The rows of Z fall into a few groups, which share some directions, and each row is roughly a mix of its group's hidden directions, except some rows that fit no group.
Z, 73 rows:
[[ 17  -6  13   3  -9   1  30   1  -6 -13]
 [ -6 -18  -5  21  20  16   1   7  14   0]
 [  4 -16  25   4 -18  -2  -4  -8  20  -6]
 [  6  15   1  27  -4  10 -15  -2 -19   4]
 [ 13  -6   1  22 -17  11 -21 -10  -5   8]
 [-10  20   0 -23   4  -8 -19 -15  -3   5]
 [ -2  -1  11  -1 -17  -7  18   6  26 -16]
 [ 23   7  -2  -4   0   3   9 -12 -25 -15]
 [-16   6  10  -8   0  -3  10  -2  32 -11]
 [ 10 -24  -9 -15   2  18  14  11  -7   6]
 [  6 -25 -14 -15  -5  18  13   7   8  -2]
 [ 10 -18 -20  -2  17  20   4   2  -8   8]
 [-23  21 -12   5  16   6  14  10   2  -2]
 [  4   3  -5   5  27  15   7  -8 -24   3]
 [ -5  15  -3   4  -4   1  27   8  11 -22]
 [ -2  -5   0  17  27  11  -8  11 -18   5]
 [ -5 -18  10 -10 -12   5  -6 -10  27 -11]
 [ 13 -10  12  -1  15 -16  -7 -16   1  22]
 [ -3   7  11  -1 -36  -8  -2   2  11  -8]
 [  2  23   3  -7   2 -20  -7 -18   8  17]
 [ 15  -9   5   4  -9 -10 -21 -15  -8  22]
 [-18  25   1  -3   8 -22   0  -3  10 -10]
 [  7 -18  27  13  -8  10  -2  -5  13  -7]
 [ -8   4  18  -6 -22 -13   2 -11  19 -11]
 [ -1   1  -5   8  31  18  10  -7 -14  -2]
 [  6 -29  -9 -13  16  11   9  -1  10   3]
 [ 15 -24  22  11   5  16   0  -2  -3   5]
 [-14  25 -21 -11  -5 -10   6   9  -3  -7]
 [ -8   1  24 -15   5  -1  21 -11  15  -2]
 [  4  15   3 -10 -30 -17   9   7  -1  -7]
 [  1 -16 -16   2  -2  22   8  20 -12 -12]
 [-16   7   7   2  19  10  29   4   5   0]
 [-11  21   3  18  24   3 -10   5 -10  -1]
 [-11  15 -33  -4   7   7   6   8  -1  -9]
 [ 14 -25   1  -4   3  -5 -14 -17   5  18]
 [  5 -18  -1   4 -19  -9 -26   5  12   8]
 [-19  16   4  -3   9   2  23   2  18 -11]
 [ -4 -11  -4  -7 -26  10  12   9   7 -22]
 [  7 -19  16   1 -16  -7   5   9  -9  24]
 [ -1 -10  -7  -5  -4  24  21  17   2 -14]
 [  2  14  13 -13   4   0  27 -11   3 -17]
 [  7 -20  17   1 -22  -9   5   6  19   0]
 [  1 -20   2  21  -4   6  14  21  -5  13]
 [  2   7   9  -8  19  -1  16  15 -25   7]
 [ -1  -6 -10  13  18  12  -4   6 -24  18]
 [ 17 -20  -2 -16 -19  -4  14  -7  12  -3]
 [ 13  -3 -24   2  11  18  10  13 -14  -6]
 [ -9  17 -26  -4  23  -2   5   5 -10   0]
 [  5 -21  -1  13  24  19  -2  -9   8  -2]
 [-22  -2 -10  -3 -22  14  -3  17  -5 -10]
 [-15 -11  -8   1 -17  18   2  20  -6 -16]
 [-26  26  -5  -9   0  -6   6   9   1   9]
 [ -1  -6   4 -14   3  -6 -30 -13  -2  18]
 [ 19  -7  14  -4  -8  -8  15 -13  18 -16]
 [  9  -3  -3  12  31   5  -6   3 -16  13]
 [ 11  -7   8  -6 -17  -1  17  -6  17 -23]
 [  2   3 -20   8  14  19   4  17 -17  -7]
 [-13   7 -12 -14  -9   6  19  16   9 -18]
 [  0 -20  22  18  21   3  -7   2  -6   1]
 [ -2   4  -6 -17 -31  -5   8  -4  14  -8]
 [ -1 -11   5 -11 -29  -1  10  -2  15 -16]
 [ -2   4  -8 -15 -35  -6   4   7   6  -3]
 [  8 -14 -17 -12  23   8   7   4 -13  13]
 [ -1   6 -13   9  27  15   0  -4 -21   2]
 [-16  -1 -12  14  27  16  -3   5   7   4]
 [  0  -5 -15  -9  34  -5   0  -6  -5  11]
 [  8  -8  16   3  24 -13  -9 -12  -8  16]
 [ -3   3  -7  10  27  16  11  -1 -20   4]
 [ 15  -7 -17   3  23   7  -1   5 -17  17]
 [  4  31 -14  -6   9 -11  -3 -10  -2  14]
 [ -3 -11  -7   1 -17  -1 -11 -14  29  -8]
 [ -5  -6  -5  10  -2  21   8  18  -6 -26]
 [-11  -2  -1   4   7   0  15  33  14   2]]
Here is one row from each group, named. Which group is each of the other rows in?
[  5 -23   6   0  10   4 -23  -8  -4  20]
R
[  4 -16   9 -14 -30  -2   5   2  14  -2]
C
[-14  21 -10  11  17   7 -12  10 -15   6]
A

[ 21 -10   4  -8  -1  -2 -18 -16 -22   7]
R
[ -5 -10  14  -2 -12  -6   8   2  32  -9]
R
[ 14 -16   2  12  22  18   8 -10  -7  -9]
R
[ 11  -9 -19  20   7  10 -14   7 -18   3]
R
[  7  12   9 -23  -1  -6  -2 -23   4 -17]
R
[-18  27  -2   1   6 -21  -3  -4   9 -10]
C
